Each path below is one point turned by a fixed rotation once a step. After each direction that follows a path, write how fast that rotation turns it, in degrees per step (0 if it stays still).
Each turn is a multiple of 5 degrees from 10 to 175, or 0.
Each row of a path follows its step; steps can be skipped.
path 1
step 3: [ 1.26 -2.74 -0.10  1.26  0.59  2.66  0.21 -2.48 -0.36 -0.81  0.56  1.26
 -0.53  0.25 -0.98  1.58 -1.56  0.14 -2.02 -2.07  2.05 -1.94 -0.37  0.87
  1.33 -1.40  2.06  1.20 -0.20 -1.76 -2.61  2.41 -0.30  0.83  4.36  0.02
 -1.47  0.80  1.47 -2.25 -1.00 -1.20 -0.51  0.48 -0.99 -0.40 -2.29 -0.46
  1.64  2.60  1.12 -0.82  0.02  0.53 -0.30 -2.04 -0.49 -0.26 -0.82  1.07
  0.97 -1.59  1.41  2.14  0.65  0.58  1.42 -1.47 -0.84  1.36 -0.06]
step 4: [ 1.05 -1.16 -2.61 -0.22  1.31  0.02  3.23  0.11  0.98  2.96  0.34 -1.47
 -1.21  0.11  0.14  0.16  0.02 -2.57 -1.12 -1.33 -0.13 -0.67  2.48 -0.10
  1.17  1.05  1.77  0.58 -0.82 -0.42 -1.49  0.98  1.78 -0.90  0.10  0.01
  0.75 -1.34  0.04 -0.54  0.52 -0.29  1.33 -1.02  1.94  1.97 -1.25  1.68
 -1.30  1.57 -0.18  0.22  2.79  1.34  0.36 -1.70  0.09 -0.38  1.17  2.37
  0.75 -1.35 -1.68  0.02  2.02  3.78 -2.46 -0.16 -0.04 -0.01  3.43]
step 9: [ 2.48 -2.63  0.23  1.19  1.12  1.66  1.02 -2.94  0.06  2.81 -0.31 -0.87
  0.32 -2.59  0.29 -0.82 -0.78  0.39 -3.19 -1.63  1.16 -1.23 -0.19  1.83
 -0.02  0.25  1.05  0.22  0.03 -1.40 -0.80 -0.41  1.48  0.23  1.35 -1.15
 -0.60  0.14  1.58 -0.06  0.63  0.08 -0.14  0.08  1.73  1.03 -5.01  1.03
  2.83  3.22 -0.86  1.12 -0.44  0.50 -0.58 -0.98 -0.30  1.73  1.74  0.01
 -0.55  1.05 -1.35 -0.63  1.31  0.71  0.25 -1.60 -0.55  2.13  0.84]
step 10: [ 2.37  0.30 -1.50 -0.11  2.90 -0.35  3.79 -2.17  0.00  1.17  0.04 -0.40
 -1.34  0.80  0.81  0.92  0.46  0.32 -3.51 -0.76 -0.37 -0.62  0.72 -1.13
  0.04  1.66 -0.27  0.49 -0.12  1.94 -0.91  2.32  1.19  0.37  1.19  1.31
 -1.44 -0.75 -1.43  0.22  0.90 -1.40  2.47 -0.56 -3.50  0.24  0.29  0.75
  0.50 -0.33 -1.43 -1.62  1.69  0.17  0.55  0.02 -0.07  0.41 -1.55  1.78
 -1.74 -1.84  0.80  0.83  1.02  2.76 -1.15 -1.08  1.52  1.82  2.89]
step 11: [ 0.91 -3.50 -1.39  0.29  1.70  0.46  1.05  0.78  0.55  1.25  1.15 -0.52
 -1.95 -0.20 -3.18  1.42 -0.47  0.47  2.12  0.70  3.29 -2.45  0.56  1.14
  0.27 -0.42  0.67  1.41 -0.49 -0.59  0.00 -0.08 -1.36 -0.10  1.58 -1.34
 -3.55  1.74 -0.12  0.44  1.01  0.90  2.93  1.07  1.84  0.46  0.14 -1.70
 -0.37 -1.42 -1.56 -0.33  1.51  0.23  0.22  0.92  1.47  0.97  1.62  1.98
 -1.20 -1.08  0.99 -2.16 -0.66  1.29  1.89 -0.26  1.51 -1.34  2.39]
step 15: [-0.07 -0.98 -0.98  0.51  1.72  1.02  1.50 -3.80  0.37  2.86  1.20 -2.76
 -0.71 -1.08 -0.52  1.19 -0.53 -0.78 -1.31  0.39 -0.22 -0.28  1.25 -0.56
 -0.36  1.25  1.74  2.74 -1.04 -1.81  0.03  0.49  1.27 -1.39  0.09 -0.54
 -0.41  0.14  0.30 -1.59  0.39  0.02  0.58  0.98 -0.32  1.47 -3.07 -1.59
  1.22  2.55 -2.58 -3.27  0.99 -3.01  1.38 -0.55 -1.30  1.58  0.49 -0.75
 -0.18 -0.71 -0.04  2.23  1.20  0.13 -0.46  1.45 -1.56  1.67  2.51]
step 16: [ 1.56 -3.16 -3.61 -0.81  1.89 -1.08  2.04 -0.12 -2.36  1.48  0.06 -0.79
 -0.28  0.56 -0.27  0.96  0.36  1.23 -3.40 -0.83 -0.50 -0.87  1.05 -0.30
  2.70 -0.15  1.76 -0.35 -0.58  1.41  1.80  0.28  0.31  2.80  1.42  0.38
 -1.20  0.02  0.46  0.60  1.73  0.20  1.36 -0.19 -1.27 -1.48  0.53  0.84
  0.56  0.82 -1.32  0.59  2.91 -1.68  1.86  0.04 -0.63 -1.00  1.43  1.72
 -0.75 -0.95 -1.17 -3.41  0.49  0.05  1.08 -1.05  2.65  0.57  1.26]
step 17: [-0.24 -2.79 -1.50 -0.97  1.40 -0.88  0.24 -0.70  0.25  0.27  0.41  0.35
 -1.68  1.76 -2.98 -1.98 -0.71  1.20 -0.55 -0.50  5.26 -1.67  1.12  0.35
 -0.88  3.15 -0.47  2.13 -0.80  0.20 -1.28  2.84 -1.58  1.59  0.61 -1.29
 -0.72  0.25 -2.47  1.30  0.94  2.22  2.68  1.53  0.19 -1.75 -0.46  0.87
  1.63  0.79 -1.15  0.32 -1.70  0.14 -1.80 -0.92  1.00  1.09  0.28  0.48
 -1.86 -0.17 -0.24  0.12 -0.10  0.24 -0.22 -0.44 -0.94 -0.41  1.34]
Directions:
[-0.01 -0.01  0.54  0.11 -0.16  0.38 -0.63 -0.24 -0.26  0.02  0.24  0.38
  0.06 -0.81  0.42 -0.49  0.24 -0.42 -0.21 -0.64  0.23 -0.14 -0.42  0.37
  0.46  0.34  0.44 -0.22  0.01 -0.09 -0.45 -0.11  0.19  0.27 -0.16 -0.24
  0.80  0.24  0.26 -0.51  0.53  0.11 -0.14 -0.38 -0.17  0.12  0.12 -0.09
 -0.57  0.17  0.24 -0.06  0.14  0.14  0.31  0.46 -0.12  0.22 -0.25 -0.06
  0.00 -0.36 -0.16  0.77  0.07  0.55  0.67  0.22 -0.32  0.19 -0.12] => 65
[ 0.02  0.13  0.25  0.20 -0.04 -0.82 -0.64  0.10 -0.63  0.42 -0.46 -0.59
  0.14  0.37  0.13 -0.16  0.38 -0.20 -0.24  0.04 -0.15 -0.16  0.11  0.10
  0.08  0.43  0.93  0.12  0.48 -0.20 -0.09  0.70 -0.46 -0.02 -0.27  0.11
  0.05  0.04  0.39  0.20  0.49 -0.15  0.21 -0.35 -0.07 -0.52  0.30  0.25
  0.58 -0.21 -0.22 -0.03 -0.01  0.01 -0.03 -0.36 -0.38  0.32  0.48  0.46
  0.17  0.22 -0.19  0.18 -0.40 -0.63 -0.23  0.05 -0.59 -0.26  0.08] => 35
[-0.30 -0.06 -0.28 -0.38  0.54  0.33 -0.41 -0.54  0.00 -0.51 -0.21  0.04
 -0.23  0.00  0.07  0.49  0.20  0.64  0.03  0.24 -0.47 -0.32 -0.07  0.26
 -0.03 -0.37 -0.63  0.09  0.01 -0.21  0.45 -0.41 -0.47 -0.18  0.09  0.49
 -0.15  0.46  0.25 -0.53  0.59 -0.98  0.28 -0.26 -0.12 -0.20  0.30  0.23
 -0.51  0.16 -0.20 -0.35  0.20  0.06 -0.07 -0.24 -0.56 -0.28 -0.07  0.47
 -0.44 -0.15  0.06  0.67  0.01 -0.42  0.21 -0.05  0.07 -0.14 -0.10] => 140
[-0.64  0.62 -0.09  0.03 -0.17 -0.21 -0.15 -0.04 -0.17  0.26 -0.54  0.55
  0.31  0.33  0.03 -0.06 -0.25 -0.27  0.63 -0.32  0.21  0.22 -0.54  0.38
 -0.55 -0.03  0.24  0.10  0.20 -0.25  0.10 -0.22  0.57 -0.62 -0.23  0.20
  0.01  0.11  0.01 -0.09 -0.14 -0.29  0.81  0.54  0.21 -0.04  0.45 -0.07
 -0.72  0.19  0.04  0.49  0.41 -0.35 -0.29  0.36  0.31  0.53 -0.16 -0.02
  0.21 -0.30  0.01 -0.20 -0.41 -0.42 -0.09 -0.64  0.05  0.36  0.20] => 55
[-0.21 -0.20 -0.13 -0.21  0.42 -0.09 -0.06 -0.36  0.43  0.27 -0.48  0.13
 -0.06 -0.44  0.66  0.08 -0.37 -0.01  0.35 -0.11  0.04  0.03  1.03 -0.23
  0.03  0.28 -0.25 -0.05 -0.07 -0.56  0.28 -0.12  0.54  0.02  0.25 -0.08
  0.63 -0.47  0.17 -0.02 -0.62  0.71  0.15 -0.29  0.09  0.03 -0.31  0.18
  0.05 -0.39 -0.02 -0.20  0.42  0.42 -0.20 -0.18 -0.23  0.83 -0.35  0.15
 -0.21  0.57 -0.08  0.68  0.11 -0.55 -0.29 -0.09 -0.02 -0.04 -0.02] => 130
